In the data rows, 128 means zero.
Some points:
[107 111 178 123 105 168  94  94 145 158 108 148 177 107 115 158 168 155
  65 141  98 134 160  95 112  97 125 145 158 205 156 144 113  88 145 140
 150 172 164 103  87 132 143 180 133 134 123 112]
[107 137 157 154 140 127 173 140 116 128 155 115 185 136 141  58 169 136
 123 189 121 119 111  96 129  68  74 127  90 116  66 132 132 135 148 118
 101 134  84 168  82  92 162 104  90 152 112 119]
[ 98 123 145  92 121 140 153  87 192 180  93 112 101 141  75  92 162 171
 107 124 101 114 151 178 147 101 129 138 170 153 145 164 173 102 139 158
 152 132 131 128 125 113  63 163 150 172 119  95]
[ 95  83 117  98 204  67  80 183 120  95 132 110  67 152 161 126 117 146
 131  82 151 109 111 131 141 153  60 108 169  63 176 178 121 112  87 142
 166 203 142 134 165 118 165 159 157 172 106 147]
[168 101 113 166 108  99 105 106 130 102 186 195 165 127 120  84 147 126
 102 123 106 167 126 111 159 102  87 156 145 148 127 103 138 112 133 165
 225 108 159 103 156  90 177 152 158  74 107  63]
[128 118 123 113  63  80  68 146 107 105  94 108  80 135 166 126 142  97
 190 131 152  67 171 120 148 146 156 149 161 156 106 107 187 157  65 142
 108 103 142 154 109 143 143  81 131  90 143 161]
[ 99 136 168 113  94 100 101 153 170  99 141 170 129 151  84 161 138 106
 185 130 143  88 127 169  95 146 131  98 199 145  89  82 151 147 115 141
 152 120  94 124 110 170 182  85 133 106 173 169]
[ 73 109 128  90 114 138 149 145 103 126  93  66 129  71 113 146 104 158
 153 100  73 195  98 173 144 117 129  95 106 141 201 152 130 157 128 155
 100  60 140 121 127 158 154 125 139 157  97  93]
[131 154 212 123 130 148 186 107 128 130 144 131 143  77 128  35  89  94
 172  86  69  94 125 119 122 145 137 192  99 107 113 168 135 155 158 124
  99 172 107 117 119 153 112 114  52 138 110 118]
[145 147 132 124 107 146 147 198 116 113 112 113 101 150 131 198 136 103
 114 180 145 156  50  96 126 141 205 177  99  70 107 178 119 163 141 128
  81 116 119  81 131  96 203 151  77 111 110  93]
[ 79 144 105 170 133 112 133  95  35 166 166 111 126 196  61 168 134 106
 104 128 144 139 167 133  85 121 126 135 114  89 161  73 113 146 121 121
  67 125 128 132 173 116  94 125 115  83 130 156]
[101 107  81 156 117  98 131  47 150 160 121 172 107 136 153 105 114 146
 142 136 154 143 129 180  60 147 178 156 127  85 125 148  95 145 151  59
  86 170 157 166 109 122 172 108 125  70 151 120]
[129 111 125 180 112 114  82  80 151 168 122 156  83 121 124 162  66 173
 127 141 149  79 120 162 143 161 152 138  74 162 123 178 145 131 131  56
  71 148 154 154 157  91 135  84 183  94 137 130]
[105  73  57 149 157 157 129  94 141 108 168  94 147 111 103 145 147 133
 130  80  79 149 118  84 188 114 123 120 153 144  71  98 161  90 110 122
 173  98 167  65 154 126 131 114 123 111 131  96]
[121 165 116  89 130 169  90  64 125 119  98 146 135 146 189 110 186 133
  98 143  94 134  77 152 161 149 150 132 104 171 119 132  78  83 147 157
 130 109  94 141 177 193 104 149 127 172  82 163]
[142 114 110 117 171 101  65 124 142  92 104 142 116 101 177 107 159 176
  94 146 124 117 187 149 114 150  91  77 140  79 142 155 117 119  92 182
 137 144 110  96 128 171  38  91 140 167 158 139]
[110 114 153 132  84 113 125 151 116  76 119 165 124 111 112 111 150  95
 154 122 164  74 126 177 102 148 123 129 160 194 119  80 137 124  89 159
 104 141  92  90 106  75 179  99 132 170 205 158]
[153 110 128 125 128 108 133 125  81 157 152 199  97 163 174 165  86  50
 145 151 132 127 185 108 111 142 175  81 141 148 142 134 224 118  49 107
 141  94 109 146 125 143 158 114 103 146 159 161]
[115  97 168 153 101  71 157 134 174 123 107 176 113 147 167 174 131  69
 168 129 165 101 140 129 149 191 118 121 159 143 110  80 151 134  90  99
 141  91 136  85 107 131 130  86 138 148 121 183]
[130 223 109  68 128 128 128 112 130 142  60 119 131 139 179 118 112 157
  53 110 102  77 107 116 126 111 155  92  85 112 121  97 102  81 138 154
 137  97 124 116 125 170 145 153 175 151  98 142]
[127 133  85 100 124 120 158 127  50 154 149 139 157 188  88 151 105  96
 143 135 154 141 170  94  93 185 130 138 138 112 135 119 105 146 192 143
 114  91 179 163 201  94  83  89 132 109 160 147]
[ 57 155 163  96 160 144 154 119 165  82  89 115 200  98  98 134 127  83
 103 149 133 128 149 143 125  86 140 118 120 182 204 212 104  83 134  97
 173 188 112  98 112  85 100 115 172 119 110 117]
[159 123 124 128 117 150 167 135 170 156 187  91 178  90 103  95 147 125
 139 190 173 103 129  65 114 150 106 119  77  95  91  78 150 143 137 129
 128 183  70 176 110 131 146 144 137 159  84 104]
[171 122  89 150 154 154 165 177 127 112 113  95 129 116 142 131 145 165
 154  98  64 151 127 162 122 103 137 133 151 177 160 112 110 127 102 156
 133 163 149  87 165 179 119 100 160 119  68 108]
[215  90 124 165 159 132 123 188 169 130 135 123 174  99  76 113 155 136
  88  98 171  94 169 105 142 139 102 167 100 157 119 137  96 180 132  93
 125  28  48 218 131 106 162 143 129 119 123 151]
[ 65 133 175 113 136 162 179 195 106 112 129 134  55 125 118 132 123 122
 135 125 106 192  66  80  89  95 117 166  83  96 119 173 131 122 139 118
 143 124 148 147  61 127  41 196 134 109 157 129]
[120 141  92 156  60 109 106 156  71 163 132 120 130 190 134 125  64  73
 119  93 146 179 176 120  98 148 138 125 148 111  94 107 120 142 140  71
  92 143 120 130 163 116 118 129 140 145 157 140]
[140 128 171 140 218 143 127 139 138 133 141 102 140 123 121 101 121 124
  98 168 143 177  93  80 127 112 147 141 100  82  71  42 165 153 162 172
 156 191 120 177  79 108  92 100  68 141 134 113]
[136 146  84 133 140 145  76  94 109 207 134 152 107 114 124 153  62 148
 176 169 182 123  89 128  89  96 144 176 127  75 110 125 127 161 138  81
 131 136 117  92 129  87  91 139 131 109 173 154]
[129 161 120  91 104 149 156 165 115  90 135 118  92  89 152 156 130 155
 114  78 132 159 107 157 175  48 155  91 145 117 138 158 102 156 139 126
  74  94 162 127 139 177  99 135  93 169  85 106]
[203  73 129 141 121 141 143 121 125 147 140 123 112 161  96 149  65 144
 110 169 144  92 150 108 121 149 145 120 116 149 135 130   0 144  99 102
 134 101  83 174 130 109 128 109 116  59 154 104]
[193 102 137 154 120 132  79  61 135  92 161 141 165 135  80  98 144 134
 131 123 114 176 130 128 173 105 116 124 135 106 124 112 142  45 143 115
 130 136 173  98  41 105 137 187 167 118  94 108]
[132 191 145 205  93 133 174 155 121 121 108 113 119  91 106 112 115 153
 176 159 128 134  94  76 137 148 163 161 126 104 136 168 132 152 180 144
 127 125 133 151 101 159 149 144  61 145 112 139]
[157 119 111 123 138 103 141 163 158 121 210  97 156 125 154 108 138 156
 137 104  92 150 115 141 164 105  92 147 132 169 188 145 142 137  95 127
 127 115 210  80 168 163 118 149 119 116 159 128]
[135 126  67  84 191 131 128 152 109 127 120  95 126 107 159 159 175 122
 107 112 110 114 131 184 191 174  62  45 162 114 153 100 139 114 160 151
 153 182  96 116 131 122 131 132 138 110 181 142]
[135 187 167  96 125 178 104  77 168 114  52 104 110 142 186 142 133 140
 121  67 149 111 129 160  85 113  88  71  94 131 113 111 133 102 137 149
 148  72 136 151 175 137 104 158 128 142  83 103]
There is one direction along which these points spread out most. Take the direction at right angles to it along which they spread out most. Then take the direction at right angles to both along which they spread out most. Go by this last direction. How many in every 100 of the points above lie lower along it than each point below? Answers are rounded to whole numbers. More than half of the points above lie lower than the first one.
[136 146  84 133 140 145  76  94 109 207 134 152 107 114 124 153  62 148
 176 169 182 123  89 128  89  96 144 176 127  75 110 125 127 161 138  81
 131 136 117  92 129  87  91 139 131 109 173 154] 25
[127 133  85 100 124 120 158 127  50 154 149 139 157 188  88 151 105  96
 143 135 154 141 170  94  93 185 130 138 138 112 135 119 105 146 192 143
 114  91 179 163 201  94  83  89 132 109 160 147] 22
[115  97 168 153 101  71 157 134 174 123 107 176 113 147 167 174 131  69
 168 129 165 101 140 129 149 191 118 121 159 143 110  80 151 134  90  99
 141  91 136  85 107 131 130  86 138 148 121 183] 69
[135 187 167  96 125 178 104  77 168 114  52 104 110 142 186 142 133 140
 121  67 149 111 129 160  85 113  88  71  94 131 113 111 133 102 137 149
 148  72 136 151 175 137 104 158 128 142  83 103] 14
[ 73 109 128  90 114 138 149 145 103 126  93  66 129  71 113 146 104 158
 153 100  73 195  98 173 144 117 129  95 106 141 201 152 130 157 128 155
 100  60 140 121 127 158 154 125 139 157  97  93] 3
[129 111 125 180 112 114  82  80 151 168 122 156  83 121 124 162  66 173
 127 141 149  79 120 162 143 161 152 138  74 162 123 178 145 131 131  56
  71 148 154 154 157  91 135  84 183  94 137 130] 33
[157 119 111 123 138 103 141 163 158 121 210  97 156 125 154 108 138 156
 137 104  92 150 115 141 164 105  92 147 132 169 188 145 142 137  95 127
 127 115 210  80 168 163 118 149 119 116 159 128] 64
[215  90 124 165 159 132 123 188 169 130 135 123 174  99  76 113 155 136
  88  98 171  94 169 105 142 139 102 167 100 157 119 137  96 180 132  93
 125  28  48 218 131 106 162 143 129 119 123 151] 89
[107 137 157 154 140 127 173 140 116 128 155 115 185 136 141  58 169 136
 123 189 121 119 111  96 129  68  74 127  90 116  66 132 132 135 148 118
 101 134  84 168  82  92 162 104  90 152 112 119] 86
